In the data rows, 128 means zero.
Some points, each followed by its number:
[143 117 125  88  85  99 101 115 164 120 163 142 120  93  76 136 119 130
 114 100 164 118 105 138 124] 0
[109 114 123 129 118 139 145 149 131 144 148 144 123 119 114 120 121 117
 134 141 106 112 114 123 111] 1
[137 116 107 147 152 150 183  98 129  61  72 107 130 176 182 170 133 117
 148 105  80 123 127 157 144] 2
[136 125 115 123  99  92 115  83 149 159 179 161 123 113  94 108 111 103
 122 122 113  95 121 144 150] 3
[124 142 121 153 151 140 110 107  88 102  82  99 151 166 188 148 162 136
 119 122 127 127 151 140 123] 4
[153 142 140 122 111 140 157 183 161 142  74 101 122 124 149 132 125 118
 109 105 123 136 148 124 128] 5
[131 168 132 157 130 104  97  70 114 117 190 158 145 122  72 132 102 125
 124 106 159 127 106  87 119] 6
[156 149 146 127 117 144 166 184 158 133  59  88 117 124 153 135 129 114
 110  95 120 138 151 132 127] 7
[107  88  85 110 106 132 134 138 166 142 168 115 115 127 108 143 120 112
 124 112 119 123 110 169 139] 8
[107  86  75 103 103 128 135 149 182 151 189 113 102 114  92 138 120 111
 119 107 110 124 111 181 145] 9
[135 124 115 119  98  91 113  77 145 153 180 166 125 114  94 109 112 105
 121 119 118  99 124 135 143] 10
[124 135 160 134 140 146 168 125 102  81 103 124 157 126 152 114  81 129
 144 118 138 158 108 102 130] 11
[122 131 157 143 170 140 113 125  94 115 169 172 141 125 130 139 100 101
 119 100 145 138 141 131 119] 12
Which five points above are nearest to each new point by angle? Their numbers follow each, nearest first.
[113 149 143 177 135 107 111 149 150 143 126 127 139 151 129 160 134 125
 142 119 148  92 106  83 136] 6 4 5 12 7
[149 164 167 134 107 112  83  66  81 110 105 149 148 167 173 119  93 107
 118 151  95 140 147 155 103] 4 12 11 2 6
[120 144 138 159 128 104 108 144 150 150 141 128 132 141 122 148 134 125
 143 121 148  95 111  91 135] 6 3 10 0 1
[167 139 167 138 135 119  97  57  72  87 162 157 153 156 122 123 127 145
 138 139 132 101 121 127 108] 6 12 10 4 3
[167 126 125 144 153 148 161 121 119 100 107 123 106  93  97 180 157 139
 153 119 103 133 169 120 147] 2 7 5 4 11
[164 144 162 133 136 121 102  78  87 106 155 150 149 150 120 120 123 146
 142 143 133  96 121 131 106] 6 12 10 3 4
[107 155 143 137 179 132  94  81  59 106 161 177 158 148 126 118 119 118
 116 122 114 136 125 137 127] 12 6 4 11 10
[128 134 140 108  99 134 131 105  98 119 119 139 123 155 145 110 106 129
 151 175 169 132 147 121 121] 11 4 6 12 10
[110 155 145 145 183 122  88  68  55 104 173 194 161 145 119 118 114 115
 112 125 105 133 124 145 131] 12 6 10 3 4
[109 145 159 115 141 137 121 158 149 127 131 116 115 105  89  86 159 168
 201 162 138 124 177 140 125] 1 7 5 0 9
[125  99 131 151 126 137 113 108 109 119  85 135 142 155 199 136 122  96
 142 143 145 148 134 117 105] 4 2 11 12 7
[173 141 170 133 128 113  99  53  72  93 171 166 157 159 114 119 123 149
 147 146 136  95 120 121 102] 6 12 10 3 11
[118 144 141 148 129 114 126  96 103 127  84  83 138 156 157 140 139 127
 135 125 169 113 148  84 102] 4 11 2 7 5
[104 101 106 124 147 167 139 146 103  75 145 138  91  95  81 129 123 149
 175 158 117 147 114 117 116] 1 11 9 8 12
[130 178 131 162 132  98  86  54 112 109 187 151 146 124  71 137  98 125
 134  99 177 124 107  76 115] 6 10 12 0 3
[113 147 141 143 158 116  85 125 136 146 140 137 132 135 119  65  92 132
 141 146 166 165 130 103 120] 6 12 11 10 3
[129 134 151 137 167 144 156 119 116  62 111  93  65  70 126 184 187 146
 106  86 112 103  95 146 169] 2 7 4 5 11
[128 139 129 153 161 138 112 106  94 105  92 103 143 147 176 157 170 140
 121 126 116 125 154 145 128] 4 2 7 11 12
[111 147 131 121 148  99 157 135 133  88 129 119  79  99  67 136 156 144
 122 182 140 141 121 119 128] 0 6 1 9 8
[140 124 125  95  97 112 110 110 151 111 138 126 116 101  90 140 128 134
 114 102 155 124 110 136 123] 0 10 3 9 8
[104 107 124 131 115 145 145 144 129 147 153 157 128 126 112 114 118 116
 143 150 112 111 113 121 103] 1 8 9 3 10
[154 139 130 115 106 124 126 104 152 148 143 123 107  92  82  81 112 144
 147 176 191 128  92 126 126] 0 3 10 6 9
[146 146 128 143 149 128 122 102  99 107 154 159 155 139 132 124 115 103
 144 136 107 125 124 140 138] 12 6 10 3 11
[ 98 108 152 159 146 143 125 145 130 136  99 111 169 168 152 101 115 129
 154 157 142 158 127 117 119] 11 4 2 7 5
